In the data rows, zero lies at 4.5, halfway between 4 and 5.
Some points, one per row:
[2 2 3 6 5 5 9 6 3 1 6 0]
[7 6 4 2 3 4 3 1 6 7 4 8]
[0 3 5 8 7 7 9 5 3 2 4 0]
[1 3 6 8 7 5 8 7 3 3 4 0]
[7 6 5 1 4 4 2 5 4 5 6 7]
[9 8 5 0 3 3 1 3 6 8 4 8]
[6 9 5 3 4 5 0 5 3 6 6 7]
[4 9 3 2 2 6 2 3 4 3 3 7]
[3 2 6 9 4 4 7 4 5 4 2 4]
[0 1 4 9 6 6 8 5 6 2 2 0]
[1 3 6 8 6 5 7 7 3 3 5 0]
[9 8 5 0 2 3 0 2 5 6 5 9]
[7 6 5 3 5 4 2 6 4 5 6 6]
[3 3 4 5 5 5 7 5 4 3 5 3]
[6 5 5 3 6 4 3 5 5 7 4 5]
[3 5 5 6 5 4 9 5 3 3 5 0]
[7 7 5 2 4 5 1 5 3 6 7 7]
[6 7 3 2 3 4 2 4 4 6 5 7]
[1 5 6 7 6 7 6 6 4 4 5 1]
[2 2 6 7 6 5 7 5 4 4 4 2]
[3 4 3 3 4 6 4 5 5 5 4 4]
[6 6 3 3 3 3 5 5 5 4 5 5]
[2 3 3 5 4 7 5 3 6 5 2 3]
[5 5 2 3 3 5 5 3 4 4 3 5]
[5 5 6 4 5 3 5 5 4 6 6 3]
[8 7 4 1 4 5 1 4 4 6 6 8]
[4 5 5 5 5 3 6 5 6 4 5 4]
[1 2 4 8 6 5 8 5 6 3 4 0]
[5 6 6 5 4 5 6 2 4 4 5 5]
[3 0 5 6 7 4 7 7 4 6 4 1]
[8 6 3 0 4 3 2 4 5 5 7 7]
[1 4 5 9 7 6 8 6 3 4 4 0]
[2 3 4 7 5 5 8 5 4 2 4 2]
[4 5 7 7 6 4 7 5 3 5 6 1]
[3 1 3 7 5 5 5 7 4 4 4 3]
[6 6 6 5 4 3 4 4 4 6 5 5]
[4 6 4 5 4 4 4 3 6 5 3 6]
[6 5 5 3 4 3 2 7 4 4 6 6]
[6 1 4 7 6 4 4 7 3 7 6 3]
[3 4 7 8 7 4 9 6 3 4 5 0]
[9 6 5 0 4 2 0 4 5 9 7 9]
[7 9 5 1 3 4 5 3 3 5 6 5]
[3 6 3 6 3 5 4 4 5 2 3 5]
[2 3 2 7 5 5 7 6 5 5 3 0]
[9 7 5 0 4 1 3 4 4 6 7 6]
[8 4 5 2 5 4 3 7 3 5 8 5]
[4 2 5 8 3 4 6 3 6 3 2 6]
[2 5 5 6 6 6 7 5 4 5 4 1]
10 more points follow, each with its number after it:
[9 8 4 1 2 5 0 2 4 5 5 9] 0
[3 6 3 6 2 6 2 3 6 5 1 8] 1
[3 4 5 7 6 4 6 6 4 3 6 2] 2
[1 3 4 7 6 5 9 5 3 2 5 0] 3
[1 4 4 6 5 6 7 5 4 1 3 3] 4
[2 4 4 7 6 6 7 4 5 3 4 1] 5
[3 4 5 6 6 5 4 6 4 6 5 2] 6
[7 5 6 2 5 4 3 4 4 6 6 7] 7
[5 3 5 6 6 4 6 7 3 5 6 1] 8
[2 1 4 9 5 6 7 6 4 3 5 2] 9
Which two of these numbered points are nearest to each point below, ignoring the direction in which the first points spread most? Their numbers follow each, nearest first.
[6 4 5 5 4 4 2 5 4 5 5 7] > 9 7
[2 4 4 7 6 6 6 4 5 3 4 2] > 5 0
[1 0 5 8 6 6 6 7 5 6 3 0] > 6 9
[1 1 3 7 5 6 4 6 6 4 4 4] > 9 6
[3 3 3 5 4 4 8 6 3 1 6 2] > 3 2
[2 2 5 5 8 5 5 7 5 5 5 0] > 6 8
[5 6 3 3 2 6 1 3 6 5 3 9] > 1 0
[9 9 5 1 2 3 0 1 4 5 4 9] > 0 5
[0 1 4 9 6 5 7 6 5 5 3 0] > 6 9
[8 9 5 1 3 5 2 2 4 4 5 8] > 0 5
[4 1 5 5 6 3 7 8 3 5 6 1] > 8 7
[6 4 4 3 4 5 0 5 5 6 5 9] > 9 6
[6 4 6 3 5 4 4 6 2 6 7 3] > 8 7
[6 4 5 5 3 3 3 4 5 5 4 8] > 9 7
[9 5 3 0 3 4 0 4 5 6 5 9] > 9 7
[2 4 4 8 5 7 3 4 5 5 2 5] > 1 0
[1 3 5 6 6 6 6 5 5 6 4 1] > 6 5
[7 7 3 2 2 6 0 2 6 6 2 9] > 1 0
[8 6 7 4 6 3 4 7 2 5 8 4] > 8 2
[3 4 4 6 5 5 5 4 5 5 4 3] > 5 6
[7 4 3 3 3 2 3 5 5 5 6 7] > 9 2
[2 3 5 8 5 5 7 6 4 4 5 1] > 2 6
[8 9 1 0 3 7 1 0 4 5 4 9] > 0 5
Now 10 new points, numbered from 0 again:
[4 0 7 9 7 2 7 8 6 5 4 2] 0
[7 6 5 1 4 3 2 5 5 5 5 8] 1
[0 0 6 9 6 5 8 8 5 4 4 0] 2
[3 6 3 5 3 7 2 3 5 6 2 5] 3
[8 5 5 4 1 3 3 2 6 4 2 9] 4
[9 8 3 0 3 4 0 3 4 6 6 9] 5
[7 3 5 5 5 3 7 4 5 5 5 4] 6
[2 5 3 4 4 6 5 3 5 2 2 5] 7
[2 5 7 6 6 5 7 6 2 6 5 0] 8
[6 9 2 1 1 6 1 0 5 5 3 9] 9
The same question for these:
[0 1 6 8 6 5 8 7 5 1 4 1] > 1 2
[1 4 1 6 3 6 5 5 5 2 2 3] > 7 9
[6 5 5 6 2 4 4 2 6 4 2 9] > 4 7
[8 8 4 1 4 5 2 2 3 6 6 7] > 5 1
[4 7 6 3 6 4 6 3 3 5 5 2] > 8 5
[4 3 4 6 5 4 8 4 5 4 3 3] > 6 1
[3 3 6 5 5 4 5 6 5 2 5 5] > 1 2
[3 2 5 6 6 4 4 9 4 6 6 2] > 2 1
[5 8 3 3 3 7 2 1 5 4 2 8] > 9 7
[6 4 6 7 5 4 6 4 3 5 4 4] > 6 5
[4 7 7 6 5 5 3 6 3 5 4 3] > 8 5
[2 0 3 9 7 5 9 4 5 4 4 0] > 6 5
[7 9 4 0 3 5 2 1 5 4 5 9] > 7 5
[2 4 3 7 4 5 6 3 6 2 2 4] > 7 9
[6 0 7 8 5 1 5 7 7 6 5 5] > 0 2
[5 9 3 2 3 6 2 4 4 3 3 6] > 7 9
[1 0 4 7 5 5 7 8 4 5 4 0] > 2 1
[1 0 5 7 7 4 7 9 4 5 6 0] > 2 1
[2 1 5 8 6 4 8 7 5 2 4 2] > 1 2
[9 7 6 2 3 3 2 2 4 7 4 9] > 6 1
[8 9 1 0 2 6 1 0 4 6 4 9] > 9 7
[5 3 5 6 4 3 5 5 5 4 4 6] > 1 2
[0 2 3 7 5 7 6 4 5 4 2 2] > 3 7
